Each path below is one point turned by a fixed rotation once a step. After each direction that follows a path, write how fast that rotation turns it, in degrees each step (0 if it stays still).
Each turn is a multiple of 5 degrees from 10 to 175, or 0.
Each row of a path follows its step; steps can be skipped.
path 1
step 1: [-33   5 -25  -3 -16  31   3 -47 -31  -1  31  26 -25  18  30 -14 -11  -3
   6   5  48   6   6 -41  -8  16 -43  19  42  18  28 -34 -22 -17  -5 -38
   4  11  17 -35  43  21  40 -56  32 -31  11 -66  55]
step 2: [ 13  57  21  19   1 -22 -20 -28 -55 -47   6   0 -24  -1 -36 -24  32 -37
  51  -2  32   6 -14  15  -4  -6  33  31  15  49 -13 -35 -23 -46 -46  -3
  54  23 -26 -39  -2  -7  25 -49  21  37   5 -15  17]
step 3: [ 14  22   6  77 -11 -52 -25 -22 -34 -22  44  -2 -29 -11 -28 -48 -15  -4
  61  16 -38  13  21  -1 -30 -45   7 -12 -34   6   8   8 -35  24 -30 -13
 -22   7 -15 -12  25  44  -8 -28 -57 -38  10 -12  11]
step 4: [-28 -20 -38  40  -4   4  26  26  12  11  33 -41 -40  39  -9 -14 -38  -4
  50 -38  -8  12 -22  16   7  -9 -43 -32  33  40  29 -25   8  49   2  33
  -3   4 -36 -48  28  42  12 -46  -1   3  41 -29  33]
step 5: [-26 -12   7  22  18 -11   9  -3 -12  38  32 -59   5   9   0 -44 -36 -65
 -18  22  21 -25 -25  -5 -10 -30  36 -29   7  22 -25 -30  -5 -36 -43  40
  -5  31 -17 -27  45 -32  -7 -58  57   1  20 -24  -3]
step 6: [  1  56  24   5   6 -16 -16 -36 -17  12  20 -18  33   4 -19 -47 -44 -22
  64   9  13  34  49 -20  14 -15 -36  -5 -11  15   4  46  -7  20 -43  16
 -17 -15  26 -37  36 -29 -33 -28  43  -7 -23 -44 -50]
step 7: [-33  18   7  -1  -5  25 -85  36 -59   3  -5 -23  -8  48 -23 -14 -48  -1
  43  23  49  24  21 -16 -28  18 -21 -44  10  44  19  -8  -2  55  -2 -45
  -3  -7 -28  13  26  11  29 -12  12  17  31 -15   0]
step 8: [-46  45  -2 -14 -29   9 -35 -50 -18 -14  36 -19 -65  20  -7 -57 -37 -29
 -12  32 -13  -5  37 -16  -3  14  24  25  34 -15  -9 -41  30  -9  21  10
 -18  36 -14  -3  44 -11  35  -9   1  33  49 -29  29]
step 9: [-10  13  -2   5 -20   9 -10 -43 -21 -70  50 -34 -20 -18 -20   8 -32 -34
  32  10   7 -14  14  -3 -48 -44   8  49  28   7 -22  -9 -11  48 -16   5
  16   0 -32 -82  10 -29 -17  -1   8  17 -61 -36  10]
step 10: [ -6  10  25  24   1  -8   3  -9  -6  25  21  12 -10  25  -9  16 -15  18
  36   8   5  -5  34 -16 -55 -27  29 -22  20   6  45 -43 -62  28 -15 -58
  13 -51 -45 -36  34 -23 -34 -63 -27 -17  22 -44  20]
Directions:
[  3  13   0  -3  -3  14   9  -8  20  11   4   8   0   7   3 -17  -4   7
   5   1 -16   8  14   1   3  -5   1  10   0 -10   5  -4  -5 -16  10  -5
 -10  -1  14   4   9   5  -4  -5  -1 -13   6  -8   4]	155
[  6 -11 -11 -12   7   0 -10  -3 -12  15  -5  -3   0  -1  -7  10  -2  -5
  -2  -7  -3  17   8   1   0   1  -1  13  -3 -13  -3   5  -2 -13   0  -8
 -13  -7 -19 -15   9  -9   2  12  -5   8   1  -2  10]	35
[  4  -4  -1  -6   0  -2   3   3  -2  -7   0 -12 -12  -5   0 -10   6  13
   7  -1   2  -1   7   6  -3  -3 -16  -6  -9  -6  -7   5 -20   8   9   2
  -6  16  -8  17   3   4   3   9  -4  11  24   2  -3]	90
[  6  -9 -11   1  -2  -8  18 -11 -11 -12   7  10 -11   8 -10  12  15   1
   0   6   3  -3   2  -4  -1  -3   6  19   6  14   7  -8 -10   0  11 -18
   0   2   3   3  -6  -8   0  -2  -8  -7   3  -4  -3]	40
[  3 -21   8  -8  -9  -8   1  11   5 -13   1   2  14  -6   2  -3  -7   4
   9   9 -16   2   6 -15  -5   1  -9   4 -10   8   3  18   2   4   3  -8
   4  11   8 -17   6   5  -4  -2  -9   1  -9  -7   2]	120
[ -2   0   5 -12  12   2   1  12   5   8 -15  -3   2   8   7   5  -5   6
   5 -17   0   4  -1  -9  -2 -16  -6 -14  17  15   6 -12  -7  -1  10 -14
  14   3  -1   2   0  -3  13  -2  -2   2  -3  -2  15]	125
